A single turn carries every row of the set below to another of its rows. Some are shown first; where does it send the rows asked next?
q266: [ -9   6 -26 -15  26 -13   4   7  14  -4 -13 -17   6  -7  -5 -19  24 -12
  11 -22   8]
q332: [-14  14 -19 -15  28 -16  -1  19  -1   7 -15  -3   1  -4  20 -15  17  -3
  11 -14  13]
q433: [  2   1 -21  -4  26  22 -13  15  -1  12  -9   6 -11  15 -20 -17  23   0
 -15 -21  -6]
q36: [-26  11 -17  11  31  -1  19  -9  16  28 -10  -1 -13   5   2 -11  41 -21
  -4   1 -16]
q20: [-17   8 -16 -23  22 -13  -1  12  10   7 -19 -14  -4  -1   3  -9  12 -12
  10 -21  17]
q410: [ -5  -2  12  10  27  -3   5  -7  -4   6  17   1   9  22  -1 -12  16  -1
 -16  -5  -3]
q850: [-12   9 -14   3  21   0  11  19  -7  17  10 -14  16  20 -32  -8  17  -4
  -9   4  -8]
q805: [-20  15  -8 -10  34  -8  12  18  -1   1  -7   8  10  10  15  -5   6 -25
  14 -10  11]
q916: [-27  -3 -12  14  -2  -8  -1  -1  -8  -1  -1   5  -5  -7  -5   3  35 -22
 -31 -21   7]
q817: [ -7   4  13  14  17   0   6 -12  -1   3  20  -1   5  20  -3  -4  19  -4
 -15  -7  -9]
q728: [ -1   9 -20  -1  17  23 -13  14   0  13 -11   6 -19  13 -15 -10  25   4
 -14 -22  -9]
q856: [ -9  13 -15 -17  26 -10   6  15  16  -2   3 -13   3  -3  -2 -18  24 -33
   4 -17   4]
q210: [-21  18  -5   5  13 -13   1 -12  -8  17   3   5  35   7   0   2  12 -10
 -13  11   9]
q516: [-15   5 -10   5   6   7  -4  11 -22  -5 -10  11  24   6  -2 -14   2   0
 -24  -9  14]
q450: [-15  22 -37 -12  12  11 -16  11  -4  26 -24   9  15   0 -20  -3  20  -8
 -13  -4   8]
q955: [-26  -2 -17  13  14   7  -1 -13  10   8 -30  12  -9  -9  17 -17  30 -16
 -10 -11  -3]
q659: [-26  -5 -11  22  15 -12  -1  21 -16  17   0   3 -17   9  -7   9  32   2
  -3  -1 -11]
q708: [-30  15  -4  20   2   7   6  12  -3  -9 -34  -6   1  -3  -4 -18   3 -12
 -13  -1   9]
q150: [-32  35 -25   4  15   8  10   8   8  22 -35  -3  -5  -6 -10 -12  26 -24
 -15  -2   4]
q823: [ -9   9 -12  -5  19   9 -22 -15  -1  14 -17  25   8   1  12  -7  18  -6
 -19 -13  11]
q759: [ -3  13 -16  -6  34   1  -8  -9  15  34   4   0   0  16 -19  -3  32 -11
  -4   0  -9]
q571: [-10  15 -13   9  12   1  12  16  -6  13  12 -16  10  17 -32  -5  24   1
 -10   0 -14]
q947: [-19  13  -5  28   2 -21 -18   0  -5  -5 -11 -13   3  -8 -18   2  26  -4
 -10   2   3]
q569: [-30  27  -3  19  20  -1  25  18   3  11 -17 -20  -2  11 -19 -13  13 -16
  -6  10  -3]
q408: [ -6  16 -17  -2  24   4  -7 -12  14  34   1  -3  -5  14 -20   6  35  -5
  -1  -5 -14]
q969: [-20   8 -23  26  13  11 -15  16  -6  -4 -13  20   2  -3 -17   4  32 -28
  -6  -4 -10]
q482: [-38  25  -7  14  13 -13  22 -11   1  19 -17  -3   9  -4  14  -9  25 -17
 -16   6   6]
q772: [-18  32  -9  20  21   2  -9 -13   0  -5 -20   7   4  -1 -22   6  29 -27
 -23 -17  13]
q159: [-23  21  -5  12   5  -8   5 -16  -9  11   4   4  33   8  -4   8  17 -10
 -12   6   1]
q170: [-17  15  -6  12  -1  11  -1   8 -23  -9  -7  13  19   7   2  -7   7   1
 -24 -11   7]
q765: [-17   0 -11  19  20  19   3  16  11   1 -28  -3 -21   6 -14 -23  19 -14
  -1  -7 -13]
q493: [-13  13 -17  -2  39  -8  16  14   1  -9   0   5  20   4   9 -15  19 -27
  14 -12   2]
q951: [-14   7 -14 -10  32  -4  14   6  13  -8  -3  -6  14   8  -9 -10  14 -34
  14 -16   6]
q625: [-13  15  -9   2  10  12 -20 -18  -3  11 -18  26   5   4  12   3  17  -5
 -16 -15   8]
q457: [-24 -12   6  28  19  -2  15  -5   5  -3 -10  -3  -7   7   9 -19  18  -8
  -3   0 -11]
q91: [-25  18   4  16  23 -21   7 -10  -9  16  -7 -10 -15  10 -10  10  30   4
 -20 -15  12]
q216: [-20   8 -16  -9  34 -11   8  11  -3  -1 -22   3  12   6  12  -8   7  -5
  21 -12  13]
q129: [-17  31  -9  28  36  -4  -9   9  -6  13 -20   5  -8  15 -22  11  26  -3
   4   3  -5]
q807: [-16  27 -37  -4   5  15 -13   9  -7  23 -26  12  11   1 -16   3  23   0
 -11  -7   1]
q487: [-25  15 -16  14  32   9   9   7 -11  16 -10  22 -17  17 -10  12  37 -22
 -16 -22   1]

q625 goes to q807
q947 goes to q916
q569 goes to q457
Now these:
q266 goes to q856
q410 goes to q210

A single turn carries every row of the set below to another of its rows. Some are shown first; where does it send the rows asked next?
q26: [-13  16 -12  14   3   9 -12  22 -14  -1   3 -29  10 -16 -15  -6  15 -13]
q363: [-11   7 -22   1   0   0 -24  17  -8  37  -4 -14  -7   8   6 -30  13 -35]
q871: [ -2   7  -7  12 -30  20  -5  15 -10  34  -2  -2   0   3  -4  -4  -3 -35]
q153: [ -6   2 -11   6   4  -5 -21  12 -14  32  21   3 -17  35 -10 -24  20 -22]
q534: [-13   9  -2  11   3  13  -9  30 -20   0  12 -24   8 -11 -15   7  14 -13]
q334: [ -4 -11   3  -6  -1   4  -3  24 -11  18  12   2  10  -3   4   5 -16  -4]
q367: [ -4  -1 -17   6   0  -7  -5  -2  -1  13   7   4   7  10  -9 -28 -14   1]
q587: [ -3   3   3   3   8  20  -8   6  10  12  -2 -25  -8   1   7  -2  -5 -38]
q101: [  1  10 -14  22 -29  10  -5   0  -6  31   5   7  -5  19 -16 -21  -1 -28]
q72: [ -2   7  -5   8  11  16  -9  -5  15   9  -5 -24  -9   9   0 -15  -3 -36]
q975: [-11   2 -12  -5   0   6 -23  30 -12  39  -1 -14  -6   3  11 -12  13 -37]
q360: [  0   1   3  15 -27  15  -3  15 -15  31  17  11  -7  21 -14  -2   0 -25]
q52: [ -1  12 -16  18 -30  15  -7   6  -6  33  -3   0  -1   8  -8 -17  -4 -33]
q378: [ -2  -6  -5   4   2  -5  -3   3  -7  14  21  12   1  19 -12 -17 -11   6]
q316: [ -9  15 -12  22   6   1 -10   9 -14  -5  17 -19   3   7 -30 -19  19  -2]
q4: [  1   5  -3  13  13  12  -8 -11  14   7   7 -16 -14  24  -9 -20  -1 -28]
q919: [  1   5  -5  19 -26  13  -4   4 -11  30  15  12  -8  27 -19 -13   1 -24]
q662: [  2   0   8  10  15  13  -5  -6   7   6  20 -10 -19  31 -14  -8   2 -22]
q342: [ -5   1 -19   2  -2  -2  -5   5   2  17  -4  -5  12  -7   2 -22 -17  -6]
q90: [ -2  -3  15   0  11  25  -6  12   5  11  10 -19 -10  10   2  11  -3 -34]
q447: [ -9  -4  -2  -6   0   8 -23  35 -20  38  14  -5 -10  15   5  -2  15 -31]
q994: [  2  26 -16  -1   9  -1   8  26   1   4  24  -3  -6  18 -10   1  32  -9]
q329: [ -8  -4  -8  -4  -3   5  -5  18  -5  19   0  -6  13 -14   8  -5 -20  -9]
q977: [ -7   6 -22   7   2  -4 -23   8  -9  33   5  -6 -12  23  -5 -36  15 -27]
q107: [ -1  27 -15  -6   6   4   7  35   1   8  14 -10   1   1   2   8  26 -17]
q372: [ -2 -12   5  -2   3   2  -3  16 -12  15  23  12   5  12  -6   0 -13   4]
q746: [  1  33 -26   0   7  -2   6  20   8   7   9 -13   0   6  -5 -10  27 -16]
q423: [ -1  32 -23  -4   6   1   5  28   6   8   8 -15   2  -1   1  -2  26 -19]
q806: [ -7  -4  -1  -1   4   2 -21  27 -21  35  24   3 -17  30  -4  -9  17 -24]
q719: [  1  24 -12  -5   9   3   8  33  -2   6  20  -6  -3  12  -4   9  29 -13]
q519: [-13  17 -17  20   4   3 -12  10 -10  -4   5 -25   8  -7 -22 -19  17  -9]
q652: [ -9   8  -2  18   8   5  -9  18 -19  -5  26 -14   1  10 -29  -5  21   0]
q717: [  1  -5  17   4  13  21  -5   6   2   8  20 -10 -16  26  -7   7   0 -26]
q207: [  2  31 -23   0   9  -3   8  19   4   4  17  -7  -3  15  -9  -9  31 -10]
q383: [  0   3   1  10 -29  22  -3  19 -15  34  10   5  -3  10  -7   4  -3 -32]
q777: [-11   6   4  12   5  10  -9  27 -22  -3  23 -17   4   2 -23   7  19  -5]

q534 goes to q26
q90 goes to q587
Now these:
q919 goes to q360
q107 goes to q423
q342 goes to q367
q975 goes to q363

